Turns, then the turns between two rows, first turn first; the first pair answered:
M (before |-> after):
[ 21.7   8.4   2.1  -4.9 -15.3 -17.4 -22.9  23.8  -5.9  -7.5  12.9  16.8
  -0.4   4.3 -14.8  21.3 -16.1  11.1  -8.4   7.6   4.6  -3.1  -2.8  18.5] |-> [ 15.8  13.7   2.3 -10.1   3.9  13.9 -38.9  -6.0   4.5 -20.2 -12.6   6.2
  -1.6   6.7  -5.9   5.2 -12.7   1.0  -6.1  18.1  -8.3  -5.8   0.2 -25.0]
[  4.7  11.8 -11.5 -17.3 -28.8 -18.1 -18.6  40.8   2.4  14.7   3.7  18.5
 -17.5   5.2  17.0  13.4  -9.0  20.7   9.3   1.0  10.5  -7.0  -0.4  24.5] |-> [  4.1  20.5 -10.5 -20.3  -9.4   8.1 -38.5  18.1  15.4   2.0 -25.6  12.3
 -20.0   6.9  26.1  -6.8 -14.8  10.5  13.1  13.0  -4.5  -7.2   0.2 -23.8]
[  7.8  25.6  -4.2  22.7 -18.6  -2.4  -7.9   4.4  13.7 -22.0 -10.9   6.8
 -29.8  17.9  -9.6   0.5  -6.9  23.7 -26.5  -9.2  10.2  24.4  15.6 -22.5] |-> [ -3.7  20.7  -7.4  19.6 -17.3  11.5  -1.1 -14.9  14.4 -25.5 -10.8  -3.3
 -25.6  23.8  -2.0   3.6  15.5  17.6 -28.8 -18.6  14.1  15.3  22.6 -18.8]
[-13.6   6.8  -2.7   1.9   5.4 -32.7  26.2   5.1 -20.3  11.2  -3.5 -13.3
   0.8   4.7  21.3  -0.7  -4.7  -7.2  13.6   5.7   7.5   0.0 -26.1  19.4] |-> [ -7.3  12.5  -1.4   3.2  13.9 -30.9  12.1   2.4 -15.5   6.1 -18.0  -8.4
  -6.0   1.9  20.8 -13.5 -18.5  -7.4  17.0  16.3  -0.2   4.1 -30.1  -6.2]
S (before |-> after):
[ 12.7   0.4   7.3  -8.3  -3.7  19.7 -15.4  11.1  18.9  -9.6 -14.6   4.1
   1.8  11.2   0.4  13.4  -9.2  30.2  -2.6  -5.0  -1.9  -3.4  18.8  -6.0] |-> [ 26.0 -19.2   5.1   3.8  -1.7  13.2 -13.2   4.4  10.2 -10.1  20.9  -8.7
   5.2  -5.1 -18.9   5.5  -1.6  12.5   5.7   7.8  -3.7  -6.3  22.4  12.3]
[-14.0  -6.6   5.3 -11.0  14.7   8.5  -3.3 -20.5   2.6  -2.0 -10.2 -11.7
   0.1 -13.5  11.4 -26.3 -24.1  -6.6   2.3   3.9 -21.4  14.2 -15.9 -24.7] |-> [-14.3   6.2   3.5 -11.8  -1.7  28.0 -12.0  -3.9   5.0  -9.9 -24.1  11.1
  -5.5   8.1  12.9   5.2  16.7  11.0 -17.4 -20.5   3.4  -2.1  22.9 -18.3]
[ 22.2 -23.5  -1.4 -10.3   0.6   9.1 -14.5 -22.0 -20.8  -2.8  28.2 -11.1
   2.9 -19.0 -23.7 -16.2   8.1 -32.2  14.6  17.3   0.2   0.9  13.4  -4.3] |-> [ -1.2   3.3   0.3 -29.1   7.7  11.4 -12.0 -14.2  -7.1   2.6 -27.2  -6.7
   0.3   0.1  12.1 -22.7 -30.3  -6.9  12.4   3.5 -14.4  12.6 -16.1 -41.8]
A (before |-> after):
[  9.2 -17.6 -18.5  33.0  26.8  19.5  -3.1 -30.0  -5.1 -15.5  29.6 -12.8
  -2.6 -27.5   0.0 -12.8   3.6 -24.3   9.9   6.9 -34.1 -19.9   6.5  14.1] |-> [ 25.5  -8.9 -15.9  40.0  19.5   9.1 -22.5  -6.2  -4.8 -14.6  21.5   8.5
 -13.8 -34.1  -9.9 -14.6 -20.4 -16.0  10.8  19.4 -33.5 -11.4   3.0   2.0]
[-30.2  -8.9 -17.4 -15.9   3.3   2.2   5.6 -35.1  -5.1 -16.9  -6.9  -9.1
  18.6  30.7  34.8   4.1  -1.7  -5.0 -17.5 -13.5   9.5   9.9  -2.6 -11.5] |-> [  7.0 -12.9 -15.2   3.7 -13.5  -0.2 -20.4  -7.5 -11.1 -22.7  16.9  20.4
   7.2  21.5  -2.3  18.1  19.5  -2.7 -21.7  -1.5  31.5   4.2  35.6   4.6]
[ 20.6  -1.4   2.7  13.0  13.5  -8.1 -27.7  -2.1   2.8 -14.9   4.3   6.8
 -13.7 -15.9 -18.5 -13.9  -4.5  -5.1 -10.0  30.5  -8.5   8.6   0.1 -16.3] |-> [ -8.0  -2.6  -0.8  -3.4  23.0  -3.6  -4.4 -28.1   7.5 -10.2  -5.3 -16.6
  -0.3  -8.1   8.2 -23.5  -5.3 -10.7  -7.0  19.7 -22.3   7.7 -18.9 -18.3]
P (before |-> after):
[ 15.0 -24.0  -1.2  -2.0   5.6 -33.5  11.4  -1.2 -24.9  -1.0  50.5 -25.5
   2.9 -40.6 -15.6  -7.3 -12.3 -11.5  21.4  19.7  -6.7  10.5   5.3  37.2] |-> [  7.7 -22.0  -2.6  -7.1  15.9 -26.0  10.8 -18.6 -21.0  -3.9  42.9 -34.9
   6.3 -40.9  -8.4 -18.8 -20.1 -17.1  26.9  24.9 -16.9  12.4  -2.0  22.3]
[  6.7   0.5  10.1  19.0   0.1 -26.4   5.8  -3.3  -5.6  -1.3  11.9 -13.4
  -0.9 -21.0  -9.9 -23.1 -11.6  -0.3  19.6   6.2  -0.9   7.7 -18.4   7.3] |-> [  9.6   3.0  10.7  20.6   3.3 -23.0  -2.5  -5.5  -4.7  -4.2   9.6 -12.7
  -4.1 -20.6 -12.5 -26.2 -13.4  -1.6  21.3   8.8  -1.4   8.5 -16.3  -1.2]
[ -3.7  -0.2  -9.2  -9.1 -19.8 -31.8  26.4  19.6   5.8  20.3  12.8 -21.7
  -4.6 -19.8  -4.6  15.1 -48.4   8.3  -2.0 -18.5 -28.7   7.6 -24.6  33.7] |-> [ -5.7   1.6  -9.1 -14.9  -0.2 -17.5  16.7  -4.2  13.7  11.2  -2.8 -33.9
  -4.3 -24.3   3.8  -5.2 -58.4  -1.0   6.5  -5.2 -43.6  10.3 -33.0   1.3]
[  2.1   9.7   4.4  -0.2   4.8  16.5 -26.4   5.5  13.0  -5.5 -28.9   6.8
 -13.4   1.6   8.5 -12.0 -15.6  13.2  -1.2   4.6   9.0  -0.5  -2.0 -31.5] |-> [  8.9  10.2   5.6   5.2  -8.8   6.3 -25.9  24.5   7.9  -0.3 -19.3  21.4
 -16.4   3.9   1.0   5.7  -6.2  19.5  -7.2  -2.2  23.6  -3.1   9.5 -10.6]
Then:
Between the rows of a pair lie 2 to 3 turns.
[ 13.5  -9.3   5.1  -7.8 -26.0  -2.3  -6.3  20.6  -8.2 -13.6  10.1  19.7
   0.3  -2.3 -15.2  14.4  -2.7   4.6  -1.3   2.4   0.1  -3.5   7.7  15.4] |-> [-11.8  -6.7   3.8 -21.5  -3.4  16.9   0.7 -16.0   1.2 -20.3 -15.8  -6.7
   6.7   4.7   9.2  -3.7  -9.3  -3.7   2.6   0.5 -19.8  -2.5  -9.7 -18.1]	M A
[  9.4 -12.4  11.4   9.2  -8.1  16.7 -14.8 -21.9  22.1 -21.3  -3.9  13.7
  -9.3  -6.9  -7.6  10.7   4.5   8.9  16.2   9.1 -12.1 -17.5  22.8  -4.2] |-> [-10.8 -16.5  10.7  -2.8   1.7   6.9   8.5 -31.6  19.9  -9.6  -7.1  -5.3
  -1.3  -7.0   8.2  -2.9 -17.1   9.5  23.3   5.1 -26.5 -10.3  -9.9  -2.6]	S M S
[ -7.2   5.1   0.2 -11.4   1.2   8.7  -0.2  -9.3  -0.8  -0.3  -7.7  -1.2
   2.7   8.2   9.5   6.9  13.7  -4.8  -2.7  -3.9   2.3  -4.8  12.5  -5.5] |-> [ 7.6  8.0  3.3 -5.0 -4.5  0.2 -8.4 11.0 -2.9 -1.6 -3.2 14.2 -3.0  5.6
 -2.0 11.4  5.9  1.1 -3.5  1.7  6.6 -2.4 17.1 -1.8]	A M M
[ -4.0   2.6   7.1  -4.9   4.3  20.8 -19.0 -26.8 -10.4   9.0 -21.1  -1.8
  -7.4  -9.8  -0.7   0.1  11.6  -8.5  -2.2   0.5  -0.9  -5.9  -0.3 -17.5] |-> [ 14.0  -6.5   6.8   3.7  -4.9   3.5 -21.7 -10.1 -17.5  14.6   6.4   5.9
  -9.4 -21.4 -22.5   2.9   8.9  -9.4  -0.9   7.6   5.0  -3.0   2.0   5.7]	P S P
[-13.0 -16.2   0.4   8.8   1.6  -8.2  32.8  -3.3  -2.2  12.3  14.1 -17.1
   4.2   2.3   3.5  -6.0  12.0  -8.1  -6.9 -24.2  -2.5  -1.2 -16.0  35.0] |-> [ -4.6   0.2   3.9  10.2   3.6 -23.0  15.7  21.8   3.8  13.7  -7.3  -0.3
  -4.8  -2.0   3.8 -16.3 -31.0   4.0  -3.1 -10.9 -13.2  14.3 -34.1   7.4]	A A
[ 10.5 -12.9  21.9  -2.5 -36.7 -12.1 -20.3  36.7 -12.6 -12.1  -6.3  18.7
  -8.0   7.1 -11.9  14.0 -13.7  -5.1  -2.8   3.5  12.8   5.4  19.1  -8.6] |-> [ -7.2 -24.1  21.0  -8.2 -35.0 -31.5   8.9  27.8 -19.1   1.7  11.3  -2.6
   3.5   1.6  -2.6   9.6 -24.4 -11.2   3.2  -4.4   6.5  10.3  -6.8  15.6]	P S
[-18.6  -3.1   4.4   0.7 -16.6 -16.6  25.3   6.8  -0.7  17.0   7.3  -1.5
   6.2   8.7  14.4  11.0   7.6   9.5  -8.7 -27.2  10.3  -5.3  -1.1  39.3] |-> [  9.2 -13.6   3.9  14.9 -17.7  -3.9  -0.2   5.0  -2.4   5.3  24.7   6.7
  -1.0  -4.7 -11.6   8.8  26.6  -2.5  -4.1  -7.3  17.5 -14.4  27.3  35.2]	P A
[  6.8   0.8  -0.6  10.2 -12.3 -31.8  11.6  19.8 -10.4   8.7  21.5  19.0
  -1.5 -15.2 -27.8   6.2 -15.0  -7.4  14.5   4.2   6.6  16.0 -13.8  29.9] |-> [-16.2  -2.1  -6.5  -4.5  13.3  23.9  13.6 -44.8   2.4 -11.2  -1.4  -9.6
   9.4  -1.7  -0.6  -1.7  33.1 -27.1   9.6  -3.9  -2.2  -2.5   4.1  -6.4]	M M
[ -6.9  -0.5  -5.4   0.7   5.2   6.1   8.2 -13.2  -3.5  -4.6  -0.9  -6.5
   7.6   2.3  -5.9   1.8  17.1  -2.7   2.7  -3.7   5.2  -7.8   5.6  12.2] |-> [  8.2   8.2  -1.1   6.2   5.8   6.9 -15.7  -0.9  -1.6  -9.1 -10.3   8.3
  -1.5  -2.8 -15.7  -2.7   4.6   3.0   3.3   9.9   4.2  -2.0  11.3  -6.5]	P P A
[ -7.8   5.5 -31.2  -8.6  17.4   1.2   4.7 -25.8  -3.1 -16.4   0.1   5.0
   7.8   1.0  19.2  21.0   5.6 -28.4   6.3 -16.6   6.1 -17.7  11.9  16.0] |-> [ 13.2  20.4 -26.3  -0.7  10.5  -7.7 -20.4   6.3   1.3 -17.8 -15.3  31.7
  -6.4  -2.8   6.7  22.5 -18.5 -14.8   2.3  -4.0   8.3 -10.7  18.1  -3.1]	M M S
[-16.2  -1.4  -6.2  -7.8  -4.6  -3.2 -16.2 -21.9  -5.2  -8.8 -30.1  15.5
   4.0   8.7  15.1 -15.2 -13.2  -6.0  -0.4  14.5  -6.8  -2.6 -14.5 -23.9] |-> [  4.1  -3.0  -6.3   3.8 -13.1  -0.5 -34.5  -7.9  -8.3 -14.0 -16.6  32.7
  -2.8   4.3  -5.3  -5.0   1.6  -5.4  -4.6  23.9   6.7  -6.8   9.6 -16.0]	A P A
[ 29.4 -10.6  -1.1  17.6 -14.9 -21.2 -17.1   8.5  -9.3   1.6  28.6   6.5
  -8.1 -18.6 -38.2 -16.8  -1.2 -18.7   2.4  24.8  -0.8  -2.8  12.5  13.5] |-> [-21.3  -8.1  -6.7  -6.7 -19.5 -19.3  33.2  -7.8  -9.4  15.0  12.5 -15.0
   7.0  10.9   4.9   4.6  21.5  -4.2 -10.0 -25.8   4.9 -12.1  -0.8  42.8]	S M M
[ -9.5  -1.5   6.0   6.3  -8.1 -27.1  14.7  13.0 -18.9  11.3   6.3  -6.7
   6.9   1.2  11.6 -26.1 -42.6  -7.1   7.7  10.6  -9.8   8.0 -16.0  21.0] |-> [ -6.6 -17.1   0.9  10.0  -1.1   9.1   6.9 -27.0 -18.0  -7.8  20.7 -16.6
  14.8   4.7   4.3 -18.4  16.9 -27.1   0.2   9.1   2.2 -13.6  25.6  22.0]	M A
[-51.5  -3.5   7.4 -13.7  12.1  17.5  38.0 -41.6  44.1  -8.4 -17.6 -45.1
  35.4   0.1  21.2 -29.4   6.0   4.7 -13.9 -49.3 -45.7 -14.6 -22.6   2.5] |-> [-41.3  -3.0  10.3  -8.6  14.3  -4.3  36.8 -27.7  40.0  -2.5 -11.3 -43.2
  30.3 -15.6  11.1 -45.2 -32.3   4.7  -3.4 -29.4 -59.4   3.2 -49.4  -1.4]	M P
[ 12.9   1.0   1.0  -7.6  -5.5 -18.3  -3.6   4.9 -10.6  10.2   8.3   6.1
  -6.0 -14.3 -13.2  -5.1 -18.3  -1.0   4.4   3.2  -2.2   8.3 -17.1  17.0] |-> [ -0.1   0.5   0.4 -12.8   5.9  -8.0   3.2 -14.6  -3.9   7.7  -0.7  -9.3
  -1.9 -11.7  -0.9 -14.9 -21.2  -6.6   9.4   3.3 -11.4   6.3 -26.3   3.3]	A M
